One turn moves every row onto another: examples first, then more rows asked
Roso: [-38.0  36.8  38.9  32.5  17.4  27.5 -23.6   5.8 -22.1  25.2  13.3  44.3
  -1.9  14.1  30.0  16.6 -26.0 -10.7]
Mopog: [-27.5  16.1   5.3 -27.6 -26.5  50.3 -12.7  -4.0  -1.6  -1.9  20.3   0.0
   8.1   4.6   3.9  33.0  10.4 -23.4]
sebol: [-25.0  35.4  21.3  24.9  32.4  28.6   2.5  -2.9 -41.5  33.5  23.1  10.8
  34.7  19.2  -8.9   5.2  36.8  23.4]
baz: [-32.4  36.4  -7.2   3.2 -24.4  45.9 -13.5  16.7   8.2   1.4  13.6  -3.1
  31.7  -2.8  29.4  30.5   5.7  18.9]
Gozu: [-14.3   4.7  28.5  20.3   9.9  63.1 -18.2   1.8 -47.3  -7.5  27.5  58.0
  -8.4 -15.8  28.7 -15.4   5.4   6.9]
binav: [-27.2   4.5  13.4  -1.7   2.0   1.6  11.5 -16.8   1.4   4.2  48.6  28.2
  44.0 -21.7  15.1  15.9  26.0  23.3]
kifa: [ 18.0   9.7  20.8  11.2  -3.8  -4.3  -9.0  23.3 -41.1  31.6  15.1  25.3
  25.4  -0.8   5.6  25.5  10.5  34.3]
Pomun: [-31.5  -5.7  28.4 -44.9   6.2  27.9   7.0  25.0 -42.5  10.3  -7.6  13.1
  22.4   4.4  20.3  16.5  36.8  13.4]
fude: [-15.3  15.4  35.4  29.0 -19.4  36.0  -0.2 -37.8 -44.7 -31.1  -1.9  25.5
   3.9  -8.4  -9.2   9.1   6.3  -4.0]
Kekag: [-52.0  -3.9  18.1  14.0   9.8  -0.4 -13.7   2.6   2.5   9.0  33.9  16.9
  19.5  15.7  -7.2  26.0  33.3  40.2]
kurul: [-17.9  25.2   5.5 -24.7 -16.6  50.5  -4.8  -1.3  16.5 -10.4  13.4   1.5
  39.9  -4.9   4.2  14.7   6.0  -1.6]
baf: [ -9.7  36.3  12.9  25.8  18.4  36.9 -13.7  -0.4 -22.0  42.8  30.0   4.9
  40.1   3.9   4.6  -0.2  29.9  26.2]
Ved: [-35.9  19.7  39.4  28.1  -4.9  16.2 -18.4 -19.4 -46.6 -43.5   8.6  55.5
  10.8 -15.1  12.8  15.4   5.9  -3.6]
memok: [-41.1  -9.6  37.7  11.4   3.0  -6.3 -18.9 -24.5  -8.3  15.1  43.5  34.3
  15.5   2.2  14.7  22.0  37.7  14.6]
siga: [-19.7  44.8   5.9  18.6  38.9  23.0 -13.7  10.7 -38.7  27.7  43.1  36.6
  29.6  18.1   6.3   5.8  15.9  26.6]
Riz: [-48.1  24.4  52.7  31.1  23.9  24.6  18.5  25.5 -16.6  12.3  28.7  35.9
   4.3   2.4  -5.9  -2.6 -13.8  -6.3]
vel: [ -3.4  41.4  12.5  18.3  22.5  27.5 -10.8  24.9 -26.2  41.7  12.6   8.8
  29.7   6.2   3.0   5.1  24.8  36.5]
vapom: [ -3.3  14.0  16.8   1.3  11.8 -10.2 -16.7  20.1 -54.9  31.4  31.8  38.3
  13.3  -8.4  10.6  23.2  20.1  33.9]
zozen: [-31.8   7.9  35.1  36.2 -10.4  15.5 -13.1 -26.5 -26.2 -32.4  -2.1  41.3
  -7.5 -13.4  20.0  10.5   8.0 -20.4]
Dep: [-11.1   6.4 -10.0 -24.1   8.2  17.9  -2.8  29.2 -47.3  -5.1 -21.2  32.5
   9.0  30.7   7.5   5.8   2.2  15.8]
Kun: [-29.6  -3.4   9.4 -42.1  13.6  27.1  -5.9  14.6 -43.4   8.5 -25.6  33.2
  -9.6  -3.9  13.5  18.5   2.1   2.8]
Kida: [-21.6  12.4  11.2 -54.1  -6.7  29.2   2.9  -2.3 -45.1 -10.2 -12.1  12.7
   5.4  11.9   4.2  25.4  10.5  14.6]
kis: [  1.9   2.6  -7.5  16.3  -2.5   6.8 -20.1  14.9 -55.7  38.7  25.5  23.6
  -7.2  -8.2  -1.3  19.3   5.8  12.8]
fom: [-58.2  24.8  -0.5  -1.8 -18.7  14.6   4.7  26.8 -20.9  -2.3   1.5 -15.6
  28.1  -4.8  27.9  -0.2 -12.4 -10.0]
gepud: [-63.9  30.9   8.6  -6.9 -11.5  34.0   0.8  19.3 -37.8   4.9  23.2  -7.4
  37.9 -22.6  -6.3  -5.2 -14.4   8.5]
Mal: [-46.6  29.7  46.7  19.7 -11.7  22.4   0.2 -15.9 -51.1 -29.9  -6.9  41.5
  -3.1 -23.0   7.8   7.3   6.2 -13.0]
Luv: [-35.9 -15.6  32.6  11.9   6.2  47.7 -15.3   0.9 -38.0  -3.7  17.6  48.1
 -20.7 -22.7  24.6 -23.7   3.0  19.7]
Nosak: [-21.4   7.5  27.2  -9.5   0.4 -13.1 -13.1 -37.2  -5.4  -3.3  30.1   4.9
  20.8   9.4  -8.8   4.8  30.8   5.2]
les: [ -5.3  17.1  25.9 -31.4   6.2  30.7  -3.0  19.0 -43.8 -17.8 -22.0   6.0
   8.2  -3.2  28.2  -9.3  29.3  -9.3]
Ziga: [-40.6  -5.8  21.3 -34.7  -2.7  34.7   2.6  25.3 -29.2 -31.1  -5.7   8.6
   6.1  23.7   3.9  18.5  29.9  15.7]
kar: [-53.7  31.1  21.9  34.0   6.6  23.1 -11.0  37.3   5.6  -4.6  10.3  39.2
  12.2   3.8 -10.9   3.8 -18.8  -7.3]
gemid: [-41.1  21.1  25.0  19.2  12.5 -13.9 -17.9 -17.5  -7.0   9.0  40.5  10.4
  19.0 -10.2 -16.4   1.1  34.8  21.8]
Pebiv: [  3.5  29.4  11.8  35.2  20.2  32.9 -37.5  19.8 -42.2  11.4  18.1  31.5
  37.0  16.4  17.8   6.5  23.6  29.8]
tokos: [-45.7  26.7  21.1 -15.3 -14.1  29.3  13.4  25.2 -20.6   3.6   1.1 -13.6
  49.9   2.3  13.2   2.3 -15.6  -4.7]
zorit: [-24.0  19.5  21.5   2.0 -13.8 -12.3  -8.7 -21.9  -4.7 -27.9  26.1  28.9
   7.1   2.2  -5.1   1.8  27.2  42.1]
vuvu: [-11.4  -6.4  21.5  17.9  10.4  42.9 -25.2  -8.4 -39.4 -27.0  18.5  66.3
  -1.0 -17.4  21.7 -10.3  12.9  12.7]
naso: [-17.6   8.2  16.2  17.2   6.3  42.4 -11.9  -3.9 -26.4 -20.3  -2.3  42.1
 -35.0 -14.0  37.4 -18.8   9.7   9.4]
rata: [-52.3  13.1  61.5  24.2   5.7  40.2  -1.9  20.7 -18.0   8.7   3.5  24.6
  -0.9  23.0  20.7   7.8  -3.3 -27.5]
ruru: [-50.5   8.8  -1.7 -16.5 -18.9   9.2   0.3  20.0 -24.9  18.5   1.4 -10.1
  39.4 -18.7   9.9  -2.5  -5.4  -9.7]
baso: [ 10.4   9.8  29.0  16.5  -7.5  -8.5  -6.0   2.3 -51.9  34.6  32.7  36.9
  15.6   7.0  -0.9  21.3   4.6  14.7]
ziv: [-33.9  29.9  -7.4 -22.4 -22.9  60.3  -4.4 -12.5 -11.1  -9.1  15.3  -0.7
   8.6  -7.4  27.4  19.6  16.4 -10.6]
Vivov: [-42.3  -5.4  46.9  33.1  14.6  34.6 -24.1  27.0 -19.5  -4.1   3.6  38.1
 -11.8  35.7   3.2   8.9  -5.1   3.2]
ruva: [-25.5   9.6  11.2  21.3 -11.4  48.8  -7.7   3.6 -33.9 -47.6  21.0  39.4
  -1.1  -8.7  46.0  -7.3  14.8  16.0]
bora: [-34.2  -3.4  33.2  32.3  15.0  38.9   4.0  29.0 -23.5   7.8   6.7  43.6
  -6.7   6.3   2.8  -3.8 -28.1 -18.8]
pirut: [-46.4  36.1  -4.5 -12.2 -24.1  47.4   0.7  -6.3   1.1 -17.7  22.5  -2.0
  13.8   7.9  26.1  15.4  -2.4 -12.1]

Pebiv turns into ruva
bora turns into Kida
Vivov turns into Ziga
Now these:
Luv turns into Mopog
siga turns into naso
Nosak turns into Riz
ziv turns into baf
vapom turns into zozen
memok turns into rata
vuvu turns into pirut
baso turns into Mal
zorit turns into kar
fom turns into kifa
Roso turns into les
gepud turns into kis

